runs of hidden systems
bet, path 1 (5 x 32)
[[ 12  -2   6  -7   1  10 -14  26 -12   7   0 -11  12 -56 -26 -72 -63 -41
    9 -18   0 -53   4 -33  12  23  -9  24  20 -34  -4   1]
 [  8  -4   7  -4  -2  12 -13  26 -11   7   3 -11  15 -55 -31 -67 -65 -43
    8 -14   2 -52  10 -35  10  26 -11  22  20 -32  -4   3]
 [  4  -4   6  -2  -1  15 -14  27 -16   7   1 -13  11 -60 -27 -65 -66 -46
   10 -14   4 -53   6 -33  11  20 -12  25  18 -33  -5   3]
 [  4   1   9  -5  -4  17 -11  32 -15   7   5 -10  10 -58 -31 -69 -67 -45
   11 -10   4 -55  12 -31   8  23 -10  26  21 -34  -5   3]
 [ 11  -3   8  -1  -2  18 -16  34 -18  10   3 -17  14 -59 -24 -66 -65 -46
    8 -15   2 -53  10 -38   8  23  -9  24  19 -36  -2   4]]
tade, path 2 (5 x 32)
[[-38 -25  21  14  -4   3   6 -30 -20  10  -5   0   0  23  15  75  53  23
   17   4  -1  19  25  23  13 -18 -17 -37 -34  28   2   9]
 [-32 -13   2  12  -2  -3  17 -29   1   8  -7   7   2  43  22  79  61  33
    4   8   2  38  18  34   3 -18 -10 -38 -28  37  12   6]
 [-21   0 -10   7   1 -12  14 -31  14   1  -8  12  -8  56  20  70  60  44
   -8   7   1  50   9  37  -7 -24   2 -32 -23  37   6  -1]
 [ -8   3 -23  -2  -1 -29  14 -26  29 -18  -8  18 -18  61  17  52  60  50
  -25  14   0  62 -13  36 -18 -23  13 -23 -14  33   5 -16]
 [  6   7 -36  -5   1 -35  10 -24  37 -22 -14  19 -21  62  16  27  48  45
  -31  11   1  65 -20  31 -17 -20  21 -14  -5  29  11 -21]]
sebo, path 3 (5 x 32)
[[  1  -7  59   6  10  38   3   9 -47  20  34 -15  12 -53   3   7 -17 -33
   38  -2  -4 -53  15 -21  14  -1  -5   3  -5 -23 -12  17]
 [  0 -10  44   5   6  32  -8  19 -40  20  22 -19  20 -59 -13 -17 -40 -44
   36  -7  -4 -63  22 -31  15  11 -15  11   2 -26 -11  24]
 [ -9 -13  30   8   2  27 -11  25 -31  19  11 -20  17 -66 -23 -35 -53 -45
   28 -14   1 -62  29 -33  21  19 -25  13   6 -26  -3  17]
 [-18 -15  13   1  -5  16 -14  21 -17  13  -4 -16  20 -64 -34 -47 -62 -39
   24 -17   6 -57  35 -32  21  21 -30   9   7 -21  -2  10]
 [-19 -19  -7  -3 -15  -6 -18  13   1  -5 -12  -8   4 -44 -38 -50 -60 -32
    7 -12   6 -41  27 -25  14  23 -29  11   8  -5 -10  -1]]
napan, path 4 (5 x 32)
[[-47 -35  28  19 -10   2  -1 -17 -18  10  -3   0   8 -23 -17  38  -2   0
   35  -5   3  -9  54  11  33  -4 -32 -36 -33  20 -12  17]
 [-46 -32  29  14  -9  -1   2 -19 -21  13  -6   1   5  -5   1  59  31  17
   27   0   5  -1  38  14  23 -11 -27 -37 -32  27  -7  16]
 [-34 -21  28  11  -7   5  10 -23 -21  13   2   3   2  18  16  81  57  23
   20  10  -1  12  23  23   8 -13 -10 -37 -31  24   5   9]
 [-10  -2  23  13   8  14  16 -25 -17  16  11   1   1  30  26  82  60  26
   13  12   1  19   8  25  -1 -25   5 -31 -24  20   7  12]
 [  7   8  18   8  18  17  18 -20 -14  17  19   6   0  38  36  70  60  29
    9  17  -7  27  -9  26  -8 -25  16 -19 -13   8   4   8]]

runs to name
path 5 (3 x 32)
[[ -5   5  11   9  15   7  21 -25  -7  14  12   9  -1  44  31  79  67  35
    8  16  -2  37  -2  30  -2 -24  10 -26 -17  17  11   7]
 [  4   8  13  10  13  11  18 -25  -9  12   9  12  -4  50  33  73  64  34
   -1  15   1  45  -9  32  -9 -25  16 -22 -16  16  11   4]
 [  7   9   4   7   9   5  16 -23  -2  10  11  13  -2  56  34  62  62  33
   -4  10   2  49 -10  33  -9 -24  24 -21 -10  15  12   3]]
 : bet
path 6 (3 x 32)
[[-42 -19 -13   6 -18 -30   4 -31  20  -9 -29  11  -3  32  -5  50  37  37
   -4   2   8  40  32  28  10  -8 -20 -38 -32  44   1   0]
 [-29 -13 -28   6 -15 -39   3 -28  34 -18 -23  12 -13  44  -3  47  35  40
  -10   6   9  47  19  36  -2 -17  -6 -32 -25  47  -2  -7]
 [-23 -11 -37   3 -16 -41   7 -28  38 -27 -28  14 -13  47  -2  32  34  44
  -17   7  11  53   9  34  -6 -14  -1 -25 -18  47   3 -15]]
 : tade
path 7 (3 x 32)
[[-11  -4  38   5   9  21  12 -17 -29  19  18  -3   5  12  25  83  55  17
   21  12  -7   1   4  17   3 -22  -2 -28 -21   8   1  14]
 [ -3   2  26  12  11  19  16 -23 -12  15  19   4  -1  34  32  81  63  27
    9  14  -5  22   2  25  -2 -23  12 -26 -13  15   5  13]
 [  2  11  10   8  15   7  21 -20  -8  10  14  10  -2  46  36  64  64  35
   -3  11  -2  40 -10  32  -7 -20  18 -21 -13  10  12   5]]
 : tade
